In the data rows, 128 means zero.
What is the hidden score of each row? Scores go from 0 to 12, and 6 is about the middle.
[116. 130. 146. 139. 138. 117. 111. 114.] 6
[190. 109. 83. 89. 108. 181. 163. 183.] 1
[99. 117. 181. 141. 153. 95. 92. 97.] 6
[90. 94. 107. 152. 152. 132. 123. 116.] 8
[75. 94. 148. 127. 127. 85. 96. 86.] 9
[201. 110. 73. 59. 99. 196. 182. 221.] 0
[93. 142. 153. 161. 160. 79. 93. 87.] 9
[143. 204. 131. 164. 135. 115. 113. 110.] 6
[130. 170. 145. 179. 151. 81. 90. 99.] 9
[88. 99. 170. 155. 173. 91. 95. 92.] 8
[187. 121. 102. 172. 137. 146. 138. 146.] 6
[67. 101. 149. 134. 123. 81. 96. 88.] 9
[137. 130. 108. 139. 127. 119. 125. 130.] 7
[69. 58. 78. 127. 134. 114. 112. 99.] 11
[120. 131. 193. 157. 167. 117. 115. 113.] 4
[137. 136. 111. 113. 108. 127. 125. 115.] 6
[173. 190. 74. 90. 84. 174. 151. 156.] 2
[127. 107. 105. 108. 113. 139. 134. 126.] 5
[110. 139. 125. 122. 116. 115. 107. 115.] 7
[224. 151. 85. 134. 106. 189. 203. 228.] 0
[137. 132. 107. 138. 140. 121. 137. 128.] 6
[156. 151. 116. 179. 135. 104. 118. 127.] 8
[101. 111. 132. 100. 111. 128. 118. 115.] 5
[83. 100. 160. 136. 142. 84. 106. 93.] 8
[80. 138. 150. 143. 114. 82. 99. 91.] 9
[141. 132. 138. 118. 112. 140. 142. 156.] 2
[140. 66. 76. 60. 79. 184. 206. 175.] 1
[96. 119. 179. 140. 159. 100. 99. 96.] 6
[149. 122. 98. 143. 131. 129. 126. 134.] 7
[132. 86. 94. 227. 163. 83. 105. 105.] 12
[88. 105. 164. 146. 152. 77. 93. 89.] 8
[127. 149. 174. 174. 184. 79. 93. 110.] 7
[63. 107. 174. 129. 109. 78. 98. 75.] 8
[81. 126. 189. 139. 121. 81. 81. 79.] 8
[141. 135. 106. 105. 101. 131. 126. 138.] 5
[158. 81. 137. 108. 114. 179. 211. 192.] 0
[153. 180. 129. 124. 116. 138. 136. 138.] 3
[103. 123. 145. 129. 133. 100. 111. 111.] 6
[132. 87. 119. 131. 138. 142. 128. 127.] 6
[70. 71. 80. 146. 141. 107. 110. 102.] 12
[147. 255. 116. 122. 64. 122. 97. 106.] 6
[84. 98. 151. 135. 150. 85. 103. 81.] 8
[109. 85. 98. 91. 123. 136. 143. 140.] 5
[167. 85. 73. 61. 105. 186. 174. 185.] 0
[101. 187. 121. 126. 110. 77. 106. 82.] 9
[118. 79. 99. 178. 146. 80. 115. 115.] 11
[62. 104. 189. 142. 145. 86. 95. 85.] 7
[177. 99. 100. 90. 90. 211. 185. 170.] 0
[116. 153. 124. 121. 73. 122. 112. 110.] 7
[132. 96. 130. 142. 156. 141. 125. 118.] 5
[134. 134. 130. 126. 119. 139. 142. 138.] 4
[95. 166. 136. 129. 52. 86. 85. 90.] 9
[106. 147. 149. 126. 123. 114. 97. 107.] 6
[81. 134. 215. 148. 164. 84. 84. 95.] 5
[116. 124. 123. 101. 99. 124. 119. 111.] 6
[130. 141. 126. 131. 114. 121. 113. 126.] 6
[141. 100. 124. 137. 136. 146. 135. 135.] 5
[88. 84. 123. 124. 130. 115. 111. 102.] 8
[108. 126. 138. 135. 128. 101. 101. 99.] 8
[154. 142. 130. 108. 108. 156. 166. 168.] 1
[80. 89. 149. 125. 141. 81. 101. 96.] 8
[115. 150. 138. 123. 104. 112. 109. 111.] 6
[163. 153. 119. 210. 140. 101. 104. 112.] 10
[182. 134. 73. 96. 113. 195. 177. 176.] 1
[93. 85. 157. 137. 164. 124. 126. 121.] 5
[129. 130. 111. 143. 117. 116. 125. 117.] 7
[133. 88. 76. 54. 92. 165. 162. 163.] 2
[127. 108. 128. 158. 146. 131. 126. 124.] 6
[136. 143. 113. 161. 120. 111. 123. 113.] 8
[194. 120. 133. 116. 120. 176. 199. 228.] 0
[97. 134. 145. 128. 128. 105. 104. 93.] 7
[157. 140. 103. 211. 154. 94. 102. 125.] 11
[81. 86. 143. 120. 118. 91. 98. 96.] 8
[149. 189. 115. 157. 123. 106. 97. 118.] 8
[106. 121. 92. 94. 100. 128. 124. 120.] 7
[72. 136. 135. 139. 116. 90. 85. 72.] 10
[147. 130. 71. 63. 87. 166. 155. 155.] 3
[138. 111. 88. 147. 129. 134. 135. 141.] 7
[159. 162. 114. 105. 111. 142. 153. 150.] 2
[101. 161. 186. 132. 148. 107. 88. 93.] 5
[108. 168. 139. 126. 60. 77. 87. 94.] 9
[120. 128. 106. 109. 92. 121. 123. 121.] 7
[146. 198. 137. 114. 120. 130. 122. 123.] 3
[130. 96. 135. 134. 133. 129. 137. 142.] 5
[181. 88. 134. 104. 121. 215. 245. 206.] 0
[235. 102. 123. 109. 103. 211. 242. 255.] 0
[167. 185. 125. 155. 117. 143. 127. 133.] 4
[161. 76. 89. 95. 120. 188. 164. 167.] 2
[70. 109. 210. 145. 198. 77. 93. 71.] 6
[94. 126. 107. 104. 110. 99. 107. 80.] 9
[108. 147. 135. 120. 85. 121. 118. 121.] 6
[81. 172. 165. 136. 103. 76. 80. 81.] 8
[82. 116. 176. 145. 155. 91. 89. 89.] 7
[159. 89. 92. 94. 105. 214. 181. 166.] 0
[118. 142. 100. 117. 112. 118. 129. 118.] 7
[118. 129. 111. 108. 117. 128. 127. 134.] 5
[149. 70. 78. 53. 85. 195. 191. 181.] 0
[93. 82. 129. 143. 139. 78. 108. 100.] 10
[103. 118. 132. 99. 103. 112. 116. 116.] 6
[80. 138. 110. 118. 107. 100. 91. 99.] 9
[152. 180. 137. 157. 126. 116. 114. 125.] 6
[115. 130. 170. 156. 156. 101. 104. 117.] 6
[95. 180. 119. 121. 110. 99. 87. 80.] 9
[143. 131. 255. 154. 255. 157. 153. 150.] 0
[124. 136. 107. 110. 98. 120. 115. 113.] 7
[88. 158. 129. 123. 112. 83. 89. 78.] 9
[130. 142. 106. 96. 86. 139. 130. 143.] 4
[107. 209. 117. 141. 113. 87. 87. 90.] 9
[155. 228. 87. 134. 57. 125. 108. 120.] 7
[163. 90. 140. 106. 120. 188. 236. 196.] 0
[84. 73. 86. 149. 148. 102. 118. 104.] 11
[178. 100. 147. 155. 156. 166. 139. 150.] 2
[155. 84. 114. 131. 128. 147. 133. 131.] 5
[126. 89. 108. 123. 127. 137. 141. 138.] 6
[105. 140. 140. 172. 171. 89. 85. 103.] 9
[150. 146. 98. 99. 102. 155. 149. 143.] 3
[107. 137. 235. 176. 255. 97. 105. 97.] 3
[101. 113. 132. 101. 109. 117. 124. 116.] 5
[67. 130. 161. 171. 145. 82. 95. 79.] 10
[79. 126. 194. 147. 221. 86. 108. 90.] 5
[173. 87. 100. 93. 99. 184. 198. 202.] 0
[164. 131. 76. 72. 69. 184. 210. 174.] 0
[94. 133. 187. 141. 160. 93. 101. 102.] 5
[107. 77. 109. 123. 132. 133. 120. 115.] 7
[186. 72. 75. 60. 100. 201. 192. 201.] 0
[121. 117. 133. 154. 151. 101. 114. 120.] 7
[112. 143. 108. 115. 83. 120. 111. 117.] 7
[118. 140. 120. 117. 92. 115. 119. 117.] 6
[96. 111. 255. 201. 255. 82. 92. 96.] 4
[220. 109. 100. 206. 148. 175. 199. 219.] 2
[138. 161. 109. 90. 98. 143. 143. 123.] 3
[255. 105. 101. 89. 112. 241. 252. 255.] 0
[172. 86. 91. 118. 130. 175. 180. 197.] 1
[156. 116. 103. 241. 162. 86. 100. 117.] 12
[208. 135. 82. 66. 99. 187. 205. 223.] 0
[88. 133. 203. 151. 159. 76. 78. 78.] 7
[73. 122. 184. 185. 152. 90. 89. 77.] 9
[106. 130. 167. 168. 144. 77. 106. 101.] 8
[95. 120. 242. 202. 255. 75. 96. 78.] 5
[159. 87. 89. 231. 155. 158. 170. 173.] 8
[123. 149. 90. 91. 91. 145. 119. 132.] 5
[134. 126. 109. 129. 119. 123. 126. 126.] 6
[129. 93. 82. 126. 140. 147. 149. 154.] 6
[175. 230. 79. 137. 77. 146. 125. 146.] 5
[125. 187. 170. 176. 174. 79. 87. 105.] 7
[171. 95. 95. 86. 122. 182. 157. 160.] 1
[85. 75. 102. 133. 141. 117. 114. 101.] 9
[175. 100. 78. 59. 77. 195. 213. 212.] 0
[135. 97. 89. 84. 90. 212. 172. 160.] 1
[116. 118. 214. 172. 196. 106. 108. 111.] 4
[125. 129. 126. 116. 114. 115. 123. 112.] 6
[91. 120. 115. 107. 110. 109. 114. 105.] 7
[79. 105. 151. 132. 141. 87. 95. 85.] 8
[73. 91. 133. 116. 133. 94. 103. 87.] 9
[123. 143. 103. 113. 100. 134. 123. 125.] 6
[100. 108. 95. 88. 96. 122. 128. 112.] 7
[85. 180. 198. 139. 146. 94. 82. 72.] 6
[95. 159. 200. 143. 167. 101. 93. 86.] 5
[82. 125. 203. 182. 166. 84. 88. 83.] 8
[136. 95. 70. 62. 92. 167. 160. 159.] 3
[164. 197. 84. 102. 83. 164. 147. 147.] 3
[145. 159. 103. 104. 78. 139. 134. 148.] 4
[116. 141. 131. 117. 116. 122. 111. 114.] 6
[132. 87. 115. 112. 121. 154. 141. 133.] 4
[74. 101. 145. 117. 125. 83. 107. 85.] 8
[139. 87. 115. 139. 137. 148. 142. 127.] 5
[98. 139. 180. 143. 161. 82. 92. 89.] 6
[120. 139. 94. 104. 93. 138. 127. 117.] 6
[143. 122. 191. 161. 189. 129. 121. 124.] 2
[119. 133. 137. 121. 110. 119. 117. 121.] 5
[121. 173. 159. 159. 123. 88. 84. 103.] 8
[120. 164. 137. 145. 108. 97. 109. 107.] 7
[73. 141. 129. 135. 119. 86. 87. 91.] 10
[111. 174. 124. 138. 106. 103. 95. 101.] 8
[118. 113. 174. 145. 168. 122. 113. 130.] 4
[118. 128. 90. 99. 103. 130. 124. 117.] 7
[113. 152. 141. 128. 109. 115. 100. 99.] 7
[95. 117. 183. 169. 150. 79. 84. 91.] 8
[64. 105. 156. 119. 137. 89. 93. 86.] 8
[125. 82. 106. 110. 119. 142. 143. 142.] 5
[90. 178. 121. 128. 112. 91. 98. 88.] 9
[187. 89. 129. 102. 116. 231. 204. 184.] 0
[87. 151. 146. 136. 119. 80. 85. 89.] 9
[157. 71. 84. 105. 118. 169. 171. 185.] 3
[115. 203. 163. 171. 157. 86. 91. 97.] 7
[102. 79. 82. 164. 140. 129. 127. 125.] 10
[122. 134. 144. 129. 140. 124. 116. 117.] 5
[133. 92. 88. 116. 121. 145. 137. 147.] 6
[123. 224. 163. 155. 91. 84. 80. 92.] 7
[98. 170. 138. 145. 95. 76. 88. 85.] 10
[92. 87. 83. 167. 140. 132. 135. 126.] 10
[116. 137. 195. 183. 197. 91. 84. 100.] 6
[134. 209. 144. 164. 128. 75. 86. 107.] 8
[114. 80. 109. 100. 131. 145. 132. 122.] 5
[199. 102. 114. 98. 100. 208. 236. 232.] 0
[143. 111. 64. 60. 88. 168. 159. 158.] 3
[122. 144. 125. 134. 115. 117. 114. 118.] 7
[100. 147. 166. 153. 129. 90. 80. 86.] 8
[109. 167. 117. 128. 110. 99. 105. 104.] 8
[125. 138. 117. 106. 81. 128. 120. 120.] 6
[105. 100. 153. 125. 145. 116. 121. 113.] 5
[154. 96. 97. 105. 111. 161. 149. 164.] 3
[195. 130. 82. 71. 98. 182. 192. 209.] 0
[153. 107. 76. 63. 104. 174. 167. 153.] 2
[255. 108. 81. 69. 104. 208. 252. 255.] 0
[102. 133. 142. 175. 171. 82. 84. 95.] 10
[149. 76. 113. 100. 121. 196. 211. 177.] 0
[174. 123. 81. 70. 74. 175. 200. 209.] 0
[113. 205. 163. 147. 134. 80. 79. 88.] 7
[101. 77. 102. 92. 122. 134. 131. 117.] 6
[112. 89. 82. 216. 158. 130. 124. 127.] 12
[255. 101. 111. 92. 103. 235. 225. 239.] 0
[120. 131. 118. 96. 86. 129. 119. 122.] 5
[76. 123. 186. 139. 146. 89. 85. 73.] 7
[79. 93. 183. 158. 170. 87. 96. 86.] 8
[93. 159. 161. 145. 117. 78. 91. 89.] 8
[180. 190. 78. 83. 51. 175. 173. 168.] 1
[182. 207. 100. 155. 113. 134. 118. 138.] 6
[116. 125. 165. 159. 148. 118. 113. 110.] 6
[135. 212. 157. 138. 149. 122. 111. 112.] 4
[142. 98. 95. 73. 105. 166. 143. 126.] 3
[125. 74. 118. 214. 164. 161. 174. 155.] 6
[117. 95. 85. 167. 143. 131. 138. 131.] 9
[121. 89. 94. 126. 125. 140. 139. 146.] 6
